128 stands for zero in the data rows.
Each row of this table is followed by its label. One hidden rule gives the labels. It looks at one to three of the table's principal directions, none of them among the few with the most spread.
121 162 143 105 131 144 120  88 105 151 177  99 163 127 165 167 151 162 161 138 133 113  98  97  99 134 143 130 101 131 115  77 113  88 101 109  91 134 100 116 110 157 108 130 139 111 123 128 129  98 135 102 133 q62
 75 130 175 150 132 176  51  86 141  69 138  40 182  99 172 156  94 136 146 156 171 145 108 154 192 119 109 117  72 141 104 114  93  99 118 132 128 113 121 134 120  92 106 129 108  67 128  99 147 138 105 118 107 q62
116 150 157 171 130  99  87  72 111 142 109 140 128  49 141  88 128 105 152 178 151 185 109 126 169  68  87  85 129  99  85 121 128 172 161 102 157 143 130 129 174  75 161  91 110 121 102 117 157 204 111 144  97 q874
144 152 104 122 127 169 130 176 133 146 136 163 105 139  86 136 131 136 130  89  98 117 141 116 118 110 134 121 115 112 165 151 142 124 117 151  95 138 118 146 126 163 116 158 165 140 116 126 114 121 154 121 133 q522
158  93  85 105 111 128 144 190 163 172 129 184  93 184  47 136 103 124  77  57 108 117 132 164 107 131 156 144 135 129 193 177 151 154 143 150 113 140 109 156  91 126 161 158 140 205 102 130 111 130 130 134 117 q874
124  34 128 168 241  31 179 148 158  52  91 202  65 175 146  66 135 146  77 148 135 113 174 189 122 169  48 211 211 156  83 201 132 180 155  65 142  98 172  75 144  66 191 123  92 144 144 126 165 174  89 153 113 q62
 75 131 137 149 130 167  85  99  92 125 147 109 111 129 167 132 134 155 129 115 149 109 118 144 154 131 124 126  96 117 146 119 112 124 103 157 119 125 117 120  96  84 128  96  94 126 120 134 130 139 119 122 117 q615
 80  90 124 133  76 122 124 159 118 132 173 173 109 172 102 113  67 131 105  75 133  54 123 172 102 152 175 172  63 132 152 115 149 121  76 178 119 117 124 159 102 121 126  82 138 173 116  81 108 122 172 145 146 q62
141 122 125 129 147 129 146 126 109 123  97 140  80 144 125 118 139 131 117 106 102 121 147 138 133 133 122 112 149 117 161 147 122 148 134 147 155 130 135 131 124 116 160 123 129 140 119 154 130 125 117 120 133 q615
 83  84 129 127 109 138  85 159 132 156 178 144 130 140 114 126  96 129 101 101 129  98 111 163 137 149 152 162 101 133 131 136 130 125  92 140 123 131 123 144  82 100 125 127 100 169 119  84 130 147 130 145 114 q874
 90 124  89 118 146 115 153 191 156  86 140 135 169 143 153 111 126 126 127 130 134  64 148  96  84 173 138 190 163 143  56 114 155  76  81 103  82  90 149  89 137 163  39 120 141 103 196  82 129 113 164 130 145 q62
141 119 115 105 125 119 132 124 143 121 123 119 140 132 127 143 130 116 123 134 119 123 120 132 123 150 141 134 147 132 128 122 136 122 127 112 138 124 137 114 116 128 116 131 128 134 146 125 121 121 126 118 123 q615
131  66 115 142 122 162  88 205 186 175 191 175 145 151  72 113 112 104  78 100 112 145 150 154 158 143 111 183 112 154 147 188 134 145 108 132 123 146 145 156  83 135 141 205  76 174 114 104 116 167 105 175  92 q522
124 111 126  88 184 139 122 168 161  72 119  54 172 112 166 166 144 142 125 158 111 113 142 116 132 185 133 156 181 148  86 151 107  76 119  77 123  97 153  90  93 144  73 183 133  76 183 109 154  82  97 112 126 q62
198 199 130 144  39 111 106  96 160 201 131 150 159  91 104 101 135  75 141 153 146 207 124  97 128  63 105  84  94 101 140 116 169 157 162 166 128 164 129 148 193 161 155 127 161 155  84 156 101 145 149 128 129 q615
 82  90  91  99 232  92 218 177  71  87 123 148  73 203 159 138 153 184  82  59  95  30 167 137  53 219 173 197 204 144 125 112 127 150  94  94 119  77 139  74  62 130 114 122  98 147 193 136 124 101 101 145 152 q874
166 141 149 141 156  41 112 127 183 132 115 134 165  75 129  86 154  87 112 193 127 206 154 100 128 107  79 147 199 133  56 161 156 167 160  60 143 125 182  95 182 123 150 149 118 134 122 114 159 168  85 151 100 q769
132  74 127 159 159 160 147 169  83 144 113 177  45 139 132  79 154 141 114 102  89 107 173 148 168 152  96 134 138 109 179 198  97 143 117 174 175 141 154 145  96 107 183 136  97 134 112 156 130 129 110 156 137 q62
182 108 108  96 205 113 144 181 158 138 150 126 150 125 109 137 153 119 119 142  95 148 150  89  98 163 122 161 199 146 106 172 128 124 146  57 114 125 152  99 114 172 142 209 129 119 158 122 147 120  75 138 121 q615
195 175 124 122 124  99 142 123 156 171 125 136 170  84 105 117 171  92 157 170 124 205 126  63 116  80 107 100 164 121  87 123 153 140 171  85 115 151 134 121 187 177 140 161 142 123 121 132 124 149 120 138 125 q769
106 121 172 131 199  52 143  64 115  49  74  89 127 105 176 145 120 152 126 173 141 141 116 159 138 141 105 123 181 134  75 116 105 150 157  57 163  99 137  86 141  63 131 101 120  91 147 129 174 141  90 118 111 q874
 95 180 152 144  42 165  86  65  87 174 152 103 156  83 179 127 133 125 172 149 158 131  85 114 156  95 135  76  56  96 118  56 120 104 103 181 134 152  96 146 139 121 100  78 125 118 110 133 113 132 172 115 138 q874
155 231 160 120  61 159  61  80 178 126 126  40 248  38 165 154 126  81 182 195 146 197 106  77 166  81 111  67  87 106  73  75 138  83 128 130 127 136 131 133 182 173  60 150 176  62 131 111 126 122 146  97 116 q62
128 116 153 147 126 143  58 124 133 180 204 139 141 118 137 110 125 130 126 142 134 141 123 121 138 131 101 158  91 129 135 159 119 114  98 134 108 150 138 132 110 119 162 144 111 142  91 113 147 137 106 133 111 q615
174 111 128 137 242  88 154 140 132 104  99 153 105  93 132 100 161 143 152 185 109 155 149  87 118 126  63 135 219 129  81 201 106 118 171  37 118 130 146  90 164 124 164 162 146  82 139 138 195 141  86 121 116 q522
105 159 124 108 131 168 112 150 140 112 157  71 200  96 193 152 161 145 158 172 130 101 133  75 121 168 126 158 133 137  75 107 114  46  77 106  92 110 146  91 111 176  18 156 137  58 181 115 130  76 148 111 137 q522
147 102 123 149 196  90 144 159 158  96 110 166 105 145 121 100 128 131  96 123 120 139 167 144 126 139  81 159 178 133 113 188 137 158 151  99 125 115 149 105 139 110 168 157 124 136 132 133 155 156  93 144 112 q615
123 127 111 172  97 149 120 159 135 168 138 184 122 119  98  79 123 108 115 100 138 144 156 124 149  94 107 129 102 116 139 155 143 156 130 164 127 141 129 159 136 128 153 127 102 153 102 133 118 178 129 173 108 q522
 96 137 159 134 165 151  91  82 104  80  87  90  86 139 148 162 100 168 126 112 128 116 106 176 164 121 113  94 116 113 167 142  91 125 126 144 136 123 105 129 112  59 129 107 149 106 106 139 159 118 121  78 116 q874
 91 165 139 147 140 173 136  57  48 117 127 112  88 153 175 147 154 199 175 110 159  89 107 111 121 110 123 106  80 112 172 102  91  87 106 163  85 131  88 121 119 106 129  58 136  88  99 165 126  91 149  90 143 q769
102 166 140  93 136 144 139  95  70 121 125  83 140  94 182 166 169 157 167 135  96  94 113  93 123 151 164 101 142 104 110  76 107  85  90 112 143 120 124 109  97 138  81 105 133  96 150 127 133  94 134 108 134 q62
115 117 118 128  43 149 105 160 134 197 164 165 134 121  61 116 103  87 121  96 119 137 106 135 139  92 173 112  80 124 143 105 153 150 115 165 138 156 112 187 125 143 130 125 111 188 101  90  95 165 161 162 126 q769
 46 107 123 157 105 221  96 127  70 160 184 131 116 157 164 120 109 161 126  80 147  56 125 152 147 153 143 155  38 130 175  97  88 110  54 193 121 129 108 157  57 114  99 101  83 120 120 130 103 123 145 138 125 q874
129 127 117 144 115 126 151 144 112 140 137 166  91 149 138  99 155 144 140 126 140 111 135 115 112 122 113 138 122 120 130 138 142 115 126 161  97 136 124 120 151 139 142 105 135 140 122 138 117 116 162 128 161 q62
 93  54 140 157 193 119 136 140 130  65 119 129 101 151 156 107 115 147 108 154 145 106 146 170 149 168  88 177 148 163 109 162  97 134 128 102 143 107 152 107 118  90 131 134  88  96 157 125 150 135 106 141 128 q522
113 133 148 149 108 108 116  95 131 121 125 158  90 155 132 130 115 155 120 113 153 129 107 173 134  96 106 114  96 118 140 126 139 146 143 158 107 138  91 134 147  86 164  98 142 168  88 137 135 147 155 109 129 q874
110 201 118 146  62 255  93  95  57 206 176 109 119 155 143 150 141 170 174  60 153 100 110  88 134  89 148  81   7  96 231  95  97  76  81 245  69 162  66 174  96 160 120 100 142 110  74 174  85  82 166  96 147 q874
113 226 158 123  85 165 104  32 102 116 105  34 220  51 156 179 133 102 188 158 147 184  90  82 167  72 155  39  89 110  95  19 116 125 135 114 156 129 105 142 154 145  69 108 121  62 138 129 109 151 123 124 105 q62
126  31 149 147 187  13 134 180 206  71 118 145 140 140 128  86  98  99  38 157 137 154 179 197 136 186  90 221 204 173  64 197 148 194 157  64 175  88 199  92 120  78 170 167  71 161 157  98 160 171  55 192 100 q62
159  86 145 107 169  64 147 120 134 101 104 129  88 131  83 149 123 141 120 143 118 156 115 145 116 120 141 120 179 144 132 177 126 142 186  76 137 130 123 125 136  95 200 129 134 152 108 127 169 127  90 129 123 q522
173 146 120 148 144 129 127 136 142 155 109 140 147  71  99  96 146  99 162 171 140 193 132  80 144  76  92 103 150 117 104 163 126 134 174  94 121 147 136 134 176 144 145 147 136  94 117 126 140 159 111 144 114 q769
102 183  87 112 115 127 217 119  52 144 109 184  65 188 134 136 152 174 137  53 105  44 132 103  48 127 176 114 128 105 163  55 147 133  93 166  98 120  87 123 128 160  92  65 163 159 137 168  94  97 197 105 168 q522
135 145 122 142  99 134 122 145 116 167 154 147 121 113 110 108 133 129 154 134 152 141 118  93 111  89 132 116 105 119 122 135 142 114 144 148  85 145 107 142 161 149 145 115 144 134 109 122 129 129 150 137 151 q874
197 208 128 116  78 149 114 105 131 174  83  82 167  43 111 133 129  80 177 170 130 207 107  69 148  63 131  28 128  91 127 114 128 123 186 138 149 157 111 154 186 165 123 145 183  90 118 152 131 121 132 107 137 q874
149 163 158 138 136 114 106  90 156 115  98  98 142 120 143 150 140 137 112 142 135 185 134 141 158 107  88 108 140 125 137 147 120 146 153 124 135 132 130 116 138 102 134 150 128 120 104 164 140 129 102 113 102 q62
116 113 124 120 166  66 171 123 128  62  78 113 119 120 136 135 128 145 126 145 144 121 132 129 109 135 139 130 189 135  85 139 134 124 167  79 128  97 128  97 143  97 132  95 129 115 156 126 162 129 110 134 127 q522
179 115 122 128 150 126 108 168 173 173 140 148 134 118  94 121 148 106 100 134 114 191 139 132 149 119  95 137 157 129 136 182 136 166 162 107 128 150 142 127 121 134 163 204 111 156 114 132 125 156  90 147 106 q874
203 128  74 120 182 134 174 212 215 100  83 171 133 143  95 109 153 122 124 138 105 138 178  98 110 128  66 155 197 136 114 215 144  98 159  93  84 123 145 108 163 183 109 206 187 102 148 143 142 112 138 108 121 q62
181 182 124 171  82 157 116 113 128 172  87 166  95  87 113  74 167  99 155 143 122 189 154  92 168  54  70  65 117  85 162 169 139 144 158 186 142 165 137 154 189 136 170 116 149 129  76 176 121 150 145 125 124 q615
 67 102 157 130 128 235  99  84  51 101 156  84  79 169 200 166 133 207 165  97 129  40 104 167 168 167 134 119  37 118 199 118  56  47  62 206 122 133  92 147  54  99 129  90 127  87 105 143 125  60 153  79 152 q769
185 154 140 120 141  37 151 115 148 153 102 137 138  81 131 107 164 104 120 177 120 195 141 101 105 108 108 117 197 118  81 138 154 174 181  74 151 133 154 100 171 134 165 143 136 149 122 145 147 144  96 143 123 q874
118 215 115 138  31 222  58 110 126 219 180 126 143 158 105 150 131 142 132  56 145 135 113  99 127  69 145  96  31 103 215 109 143 104  83 231  58 163  80 171 112 150 113 115 146 168  55 155  89 112 168  96 116 q769
Which label does each new row get?
128 151 103 119  44 235  77 159 122 212 194 116 171 108 101 133 125  99 152 101 119 121 120  85 143 116 168 110  51 119 172 111 125  85  83 190 114 158 115 180  93 186  97 151 123 130 113 118  90 114 150 137 126: q615
 96 167 126 133  62 173  99  98 102 160 138 131 127 135 112 149  91 134 131  83 132 106 103 138 135 102 159  90  65 109 177  91 125 122  98 185 126 142  88 166 111 115 100  93 140 146 101 140 115 130 164 111 117: q522
138 103 134 123 141 121 123 140 157 100 119  97 148 122 120 137 108 119 129 162 150 148 119 139 135 132 123 140 133 153 113 144 118 121 155 102 124 120 136 125 141 130 118 151 134  98 145 113 134 115 120 126 135: q874
 49 151 142 148  92 133 125  64  55 116 142 120 115 141 130 151  94 136 138  92 170 111  77 156 129 100 181  93  66 120 133  24 140 176 121 157 127 122  85 140 131  89 113  49  88 144 137 112  90 174 153 146 141: q615
168 111  72  84 184 172 203 196 101 135 139 151  78 204 105 155 182 166 124  64  78  73 160  95  75 182 160 158 166 136 192 158 125  99 112 136  88 124 128 111  78 194 133 173 139 133 155 159  94  63 124 119 164: q615
147 166 145 106 121 114  64 127 182 173 163  91 222  68 113 149 114  83 127 173 121 192 101  97 134 111 127 126 142 135  75 106 138 134 125  66 125 140 140 125 139 149  79 186 133 121 133  87 141 155 108 125  92: q874
142  45  98 118 128  61 175 184 137 122 113 173  95 117  98  79 137  92 111 156 121 117 143 137 111 158 150 162 191 141  92 163 157 148 161  95 163 117 167 116 137 121 165 110 101 164 161 100 130 145 120 174 146: q615
111 138 154 117 149  91 108 108 166  70 118  60 224  27 175 139 134 100 177 246 151 169 100  89 146 120 113 117 172 147   0  85 123  93 154  23 137 109 143  94 179 140  58 146 126  52 189  76 172 154 122 132 115: q522
110  50 132 146 212 184 121 159 116 102 146 119 116 118 151 121 151 160 153 161 132 116 132 131 174 155  84 156 140 151 110 185  67  86 130  88 121 131 129 122  93 114 141 172  85  68 146 116 159 133  93 141 118: q62
 73  43 143 147 166 162  67 216 153 120 144 122 103 161  95 138  60 138  34  58 119 120 149 228 193 174 129 170 120 142 173 211 101 173 115 157 156 115 136 154  35  53 141 197  68 165 128 100 144 161  71 172  94: q874
174 137 115 125 160 118 120 174 173 141 122 131 162  87 109 104 118  88 138 170 121 167 135  92 121 115  98 126 167 130  80 155 136 129 158  84 119 134 142 123 173 166 117 186 164 101 150 106 151 143 120 125 130: q874
147 139 118 113 107 120 116 141 148 158 178 121 205  59 121 118 122  74 170 189 142 156 100  81 109 114 149 124 118 134  46  74 154 123 144  74 119 134 130 129 163 189 108 154 135 110 165  72 120 161 135 153 136: q615
162 136 133 157 152 110 135 113 143 125 114 127 149  84 151  90 146 118 166 201 166 174 131  89 132  96  69 120 147 132  75 148 119 115 174  92 112 136 132 111 190 140 146 134 140  78 132 139 156 140 120 128 133: q874
152 140 191 148  64 105  45  83 160 194 166 134 161 100  80 135  78  72  95 136 119 222  98 174 185  87 114  98  74 123 153 118 137 202 134 146 185 171 136 175 138  96 165 161 102 180  67 116 117 188 107 151  90: q522
 76 163 147 108  67 166  92  66  68 174 173  76 167 111 126 184  97 142 159 103 159 117  57 124 126 105 207  87  48 120 149  36 111 115 105 146 117 140  71 161  90 116 100  81 114 129 110 106 106 125 142 124 125: q874
194  60  84 109 255  54 234 220 181  64  82 175 103 165 108  96 136 128  99 148 103 111 187 122  67 182  90 195 249 166  76 202 136 142 182  35 119  94 162  82 154 172 154 202 160 108 191 131 161 114  95 140 149: q874
169 145  87  76 156 130 166 212 119 152 105 112 139  79 105 137 134 110 135 123  76 117 148  69  90 153 179 103 201 108 107 148 132 108 149  94 139 119 132 125 115 186 101 182 173 112 179 122 150  96 112 135 148: q874
134 103  80 102 130  96 175 189 150 144 120 159 121 151 107 117 142 115  91 109 116 107 145 126  86 157 157 162 183 141 112 128 158 151 137 107 124 114 138 110 114 149 109 146 117 171 165 127 111 128 133 147 136: q874
126 121 125 131 138 167  68 163 128 180 172 131 136 112 100 125  95 106 109 111 116 141 120 136 144 132 133 134 105 121 154 147 122 152 112 134 128 143 133 146  97 125 127 173 119 139 123 102 126 151 105 139 114: q874
175 121 131 109  80  40 126 129 181 161 123 129 168  87  86 115 126  81 122 178 149 195 108 114 111  98 144 126 165 135  82 141 169 145 184  84 134 137 142 126 170 126 159 122 133 168 113 102 137 145 117 149 120: q769
135 122 131 144 140 104 161 112 127 111  95 160  95 122 170  86 192 147 158 171 123 121 142 109 133 114  74 130 164 119  90 145 125 100 129 120 126 135 139 106 169 124 141  96 135 119 115 144 146 123 157 109 138: q769
 71 141 149 169 125 220  67  98  69 171 198 147 115 126 184 111 138 166 168 121 141  86 106 130 162 122  91 134  32 104 150 102  89  96  55 179  98 153 107 142  99 118 112 108 114 101  97 116 116 137 161 111 129: q874
134 177 121 127  95 186 119 116 120 144 106 107 128 126 150 152 157 150 140 106 122 131 131 112 154 113 119  85 114 101 167 132 114  95 120 179 119 142 102 134 112 130 102 133 140 117 114 176 121 102 145 100 122: q522
134 144 162 154 110 181  48 100 135 183 183 124 161 102 126 132 121 128 146 134 136 170 107 121 178  95  90 111  67 115 148 150 103 107 110 148 114 166 110 157 115 115 150 155 116 120  73 123 142 152 113 124  93: q62
227 123 140 113 174  35 149 120 188 126 100 141 152  89  90 110 150  82 134 202 109 217 138  96 115 108  85 128 213 141  80 177 148 154 197  35 148 139 169 104 194 147 182 172 150 124 121 125 159 147  83 133 112: q769
121 150 181 162  92 168  50  95 140 153 160  94 191  55 160 122 111  88 137 176 128 187 124 137 207 112  88  99  73 120 104 105 104 145 112 141 185 150 147 153 130 125 109 171  96  95 120 124 129 170 110 152  98: q522
